In the data rows, 128 means zero.
Here are some points, each followed by its number:
[118 136  95 128  40  52 127  99 148 186 226  76 133 136 129  52 112 109
 151 138 184  72 135 165 174 114 136 113 114 101 100 134 149 183 155 129
 118 123 121  78 100 124 184 141 178 124 170  71 135 101 106 129 221  61
 110 121 156 124 193 120 135 135 177  62] 0
[ 42 162 107 150 112 132 123 125 124 139 120 125 122 141 118 140 121 130
 134 135 127 124 127 129 138 127 133 129 117 133 128 132 119 136 130 128
 126 127 123 124 135 134 128 131 135 131 134 126 124 138 119 120 136 124
 142 130 132 136 138 125 130 125 135 123] 1
[120 128 132 110  96 125 141 142 140 149 129  94 132 103 130 132 135 128
 125 132 123 120 133  96 140 138 102 139 122 152 164 137 109 116 109 138
 142 138 133 126 131 128 115 123 101 132 117 154 120 128 143 102 104 141
 132 156 125 159  98 103 160 132 121 156] 2
[ 66 151 115 145 115 132 124 126 126 138 123 129 123 139 118 137 126 129
 131 133 122 128 127 132 136 124 133 133 122 132 126 132 120 132 131 128
 127 130 123 125 133 132 128 131 136 131 133 126 129 134 121 123 134 128
 135 129 130 134 136 125 132 127 133 123] 3
[109 171 114 214 176 120 156 139 173  83 136 173 141 146  98 191 103 173
 143 183  39 107 139 176 101 128 143 101 133 109 144 102 110 117 195 133
 126 123 124 144 145 161 105 123  81 163 164 152  96 109 137 142 110  94
 192  75  87  92 180  62  56  46 127  83] 4
[100  93 126 111  86 128 183 178 131 132 112  87 123  94 163 124 157 129
 136 130  91  97 196  17 186 208  12 104 144 139 159 160 185  40  65 183
  95  94 189 158 106 176 102  82  45 183  59 218 117 160 165  92  37 199
  88 206 127 222  37 103 150 129 113 206] 5
[114 127 126 103 118 118 153  87  90 155  48 172 111 124 171 116 134 135
 118  55 161 128 126 172  50 185 151 130 155 124 142 146 101 120 155 123
 142 140 145 176  90 101 168 127 138 106 104 161 121  93 153 159  98 106
  96 142 133  98 101 179 154 102 157 172] 6
[195  76 149  63 127 163 141 149 144 143 137 131 137 107 119 108 134  87
 106 135 154 130 103 128 129 108 105 119 114 145 141 151 153 110  93 112
 161 113 150  83 120 135 109 133 129 102 111 105 123 132 134 131 137 120
 108 150 143 157 119 132 140 182 127 135] 7
[ 98 172 114 204 161 109 158 131 169  97 145 180 153 139 100 187 116 173
 135 167  48 111 125 177 109 122 140 133 138 109 148 109 100 110 184 142
 123 112 121 139 131 144 110 145  96 153 162 147  91 106 125 128 115 102
 185  69 106 110 184  57  62  66 143  76] 8
[147 108 143  80 160 119 155 123 109 153  87 161 101  92 147 126 155  90
 102  69 154 161 105 141 106 125  94 168 134 150 147 125 154 108 106 158
 157 119 147 109  98 120 139 135 124 113  96 117 123 114 140 128 102 153
 111 127 166 136  98 176 148 148 154 137] 9
[197 114 162 123 161 125 106 139 125  84 110 129 146 138 140 132 144 142
 122 114 125 152 115 119 115 128 135 144 126 125 110 113 118 105 122 126
 120 101 120 154 146 116 124 152 129 124 127 131 122 111 102 127 117 146
 120  98 141 133 146 132 116 143 126 132] 10
[156 102 146  70 171 125 155 137 114 156  99 154 101  85 134 128 161  75
 101  79 156 164  98 127 124 106  76 169 124 158 150 122 173 105  89 166
 163 109 148  85 105 126 128 137 123 112  93 105 122 121 136 118 107 161
 116 126 179 146  97 169 143 167 149 128] 11
[131 139 116 195 176 146 136 144 153  83 114 140 112 147 106 162  76 149
 151 184  66 118 162 146 109 120 146  77 133 119 126  96 130 140 175 116
 130 156 117 146 160 180 102  87  98 163 152 146 130 135 154 153 109 119
 168 113  72  75 137 109  75  54  91 111] 12
[ 92 155 121 153 134 115 133 125 137 124 139 146 138 135 119 151 130 144
 128 133 109 123 117 140 132 123 131 142 125 125 138 125 108 121 142 139
 122 113 121 129 120 123 126 149 126 130 141 128 107 121 117 116 133 123
 148 106 135 133 153 102 111 118 140 106] 13
[142 138 120 209 195 162 124 145 148  63 102 124  89 153 104 165  46 145
 167 199  66 120 179 135 112 112 152  55 132 122 116  85 141 156 178 109
 132 179 110 151 181 197  91  65  95 177 153 142 145 156 168 163 109 134
 173 118  50  58 124 128  70  33  60 119] 14
New points follow, each followed by the numbers of its two nearest points above by angle, nearest first.
[ 96 163 120 174 149 107 147 127 152 112 146 164 146 137 111 168 128 162
 130 146  78 119 117 157 122 123 135 143 133 116 144 120 101 117 160 142
 120 108 122 133 121 129 121 151 114 139 151 135  97 112 119 120 125 114
 165  86 126 125 169  79  87  95 146  90] 8 13
[128 131 121 124  78  93 129 115 145 154 180  94 134 127 123  92 119 121
 138 129 159 101 120 153 148 116 139 129 118 121 119 139 121 162 140 125
 135 138 122 101 121 113 153 144 150 127 156  94 125 117 120 124 176  93
 125 120 142 136 159 116 148 129 149 101] 0 3
[ 43 175  54 175  68  49 126  94 122 200 202 105 115 159 124  75 142  93
 153 150 128  84 188 159 192 129 111  92 114  88  76 116 205 159 173 144
  80  84 140  84 104 171 198 104 166 142 138 103 181  96 109 142 204  69
 105 135 157  91 195 152  91 144 190  51] 0 1
[120 129 115 124 139 152 125 131 110 127 125 155 132 127 123 138 147 132
 124 122 125 150 132 128 112 132 146 134 140 113 110 131 135 139 125 116
 114 139 124 137 133 112 128 126 132 121 125 138 134 134 118 132 123 126
 135 123 120 109 123 132 124 133 119 130] 6 10
[233  53 159  63  98 167 131 134 153 129 146 126 159 124 137  77 123 112
 105 139 167 108 109 130 114 129 129  95 125 131 136 168 121 116 108  80
 160 120 144 112 113 118 123 133 132  94 116 118 114 128 137 151 144  99
  88 157 122 152 123 125 155 173 125 150] 7 11
[188  98 145 124 164 138 118 155 120  85 119 141 149 135 136 126 148 140
 130 118 126 162 121 129 116 131 139 140 131 120  92 104 125 112 123 126
 115 107 105 157 156 117 126 144 136 124 129 137 125 108  85 129 109 137
 120  96 129 125 154 133 112 143 129 128] 10 8
[167 144 154 159 184 125  58  91  91  73 115  94  98 157 142 150  84 146
 140 130 136 129 124  89 154 107 155 116 133 134 119 105 116 154 125 135
  99 160 102 153 133 117 106 116 148 142 137  89 172 188 152 132 148 188
 128 132 108  97  93 166 112 108  63 150] 14 12
[ 77 146 117 136 104 128 134 107 115 145  94 144 123 140 135 127 121 139
 129 107 132 123 130 155  99 153 150 127 137 125 129 140 105 130 146 117
 129 140 128 149 119 120 145 127 141 123 127 143 129 117 134 141 122 112
 120 137 124 118 127 139 139 113 143 144] 6 3
[101 113 129  94  58 121 176 167 151 172 121  59 134  68 141 137 153 129
 127 144  94 109 166  33 167 173  37 146 130 176 207 147 119  69  70 168
 141 136 159 139 128 153 100  91  57 154  77 211 120 133 172  72  37 183
 120 212 110 212  30  74 186 133 119 201] 2 5
[145 132 135 162 172 143 107 128 122  89 114 111  96 146 124 142  79 130
 148 153 112 131 149 116 134 107 145  98 128 131 118 103 134 151 141 122
 123 159 109 145 153 155 108  98 124 154 137 119 151 162 149 141 127 155
 140 133  94  94 111 148 111  89  75 131] 14 12
[110 114 127 112  92 124 165 158 137 146 119  91 127  94 142 132 151 126
 129 134  97 116 165  60 161 167  57 130 133 149 165 143 143  78  87 159
 121 122 159 140 124 154 108  99  73 158  86 190 125 140 157  96  66 173
 113 184 121 187  63 102 156 133 119 179] 5 2
[132 122 136 105  58 103 135 121 157 159 177  78 142 106 120  95 107 132
 137 128 167 102 100 144 137 114 141 150 121 140 147 145  81 162 122 123
 158 163 115 102 129  98 138 151 149 121 161  97 106 120 125 109 157 101
 135 132 131 159 142  93 177 126 141 120] 0 2
[107 139 125 126 117 127 128 114 117 136 102 137 125 134 139 128 127 133
 126 108 137 124 128 141 105 148 143 122 132 127 131 138 112 130 142 120
 130 131 130 145 118 120 140 129 129 120 125 140 125 118 134 136 127 115
 120 133 132 117 125 139 136 118 135 144] 6 1
[ 82 157 119 152 128 117 131 123 134 127 136 141 134 137 118 149 130 140
 128 131 111 125 118 140 133 123 133 143 124 127 134 129 111 124 138 137
 123 117 122 127 126 125 128 146 128 132 139 127 113 125 118 118 135 125
 145 111 134 135 150 108 119 120 140 110] 13 8
[130 128 129 118  87 107 129 121 144 148 164  99 134 121 124 103 117 126
 134 127 154 110 114 144 140 118 139 135 121 128 130 139 109 153 131 125
 141 143 121 108 124 112 140 144 143 125 150 104 117 120 122 119 158 106
 129 124 136 140 147 112 152 129 139 115] 0 7
[ 53 170  82 161  96  91 123 113 123 167 161 116 120 150 121 111 139 110
 142 144 121 106 160 146 166 130 121 107 111 111 100 126 169 147 152 136
 103 104 136 103 122 151 163 115 143 137 136 118 157 117 117 132 172  94
 123 129 145 111 165 141 110 136 160  87] 0 1
[120 134 113 131 101  99 125 116 132 152 164 112 127 135 127 101 127 116
 134 130 144 110 135 139 149 123 131 119 122 115 112 130 142 148 142 130
 118 120 126 109 114 133 152 130 143 128 141 108 137 115 121 128 166 103
 119 126 143 119 153 130 126 135 146 102] 0 1
[ 90 166 120 168 143 109 142 123 149 115 145 157 145 138 114 165 133 156
 129 137  91 120 113 155 127 122 133 146 129 120 140 124 103 117 153 144
 121 109 123 130 122 122 124 157 116 137 149 130  98 115 117 117 130 117
 160  91 132 133 166  85  99 104 147  94] 13 8
[148 137 141 161 174 140  93 120 113  84 114 103  96 146 130 145  81 131
 148 147 122 130 143 108 139 106 147 103 126 132 118 106 132 153 136 126
 119 158 109 145 149 146 109 104 128 150 135 110 155 168 148 136 134 162
 136 132 101  96 108 155 115  97  71 137] 14 12
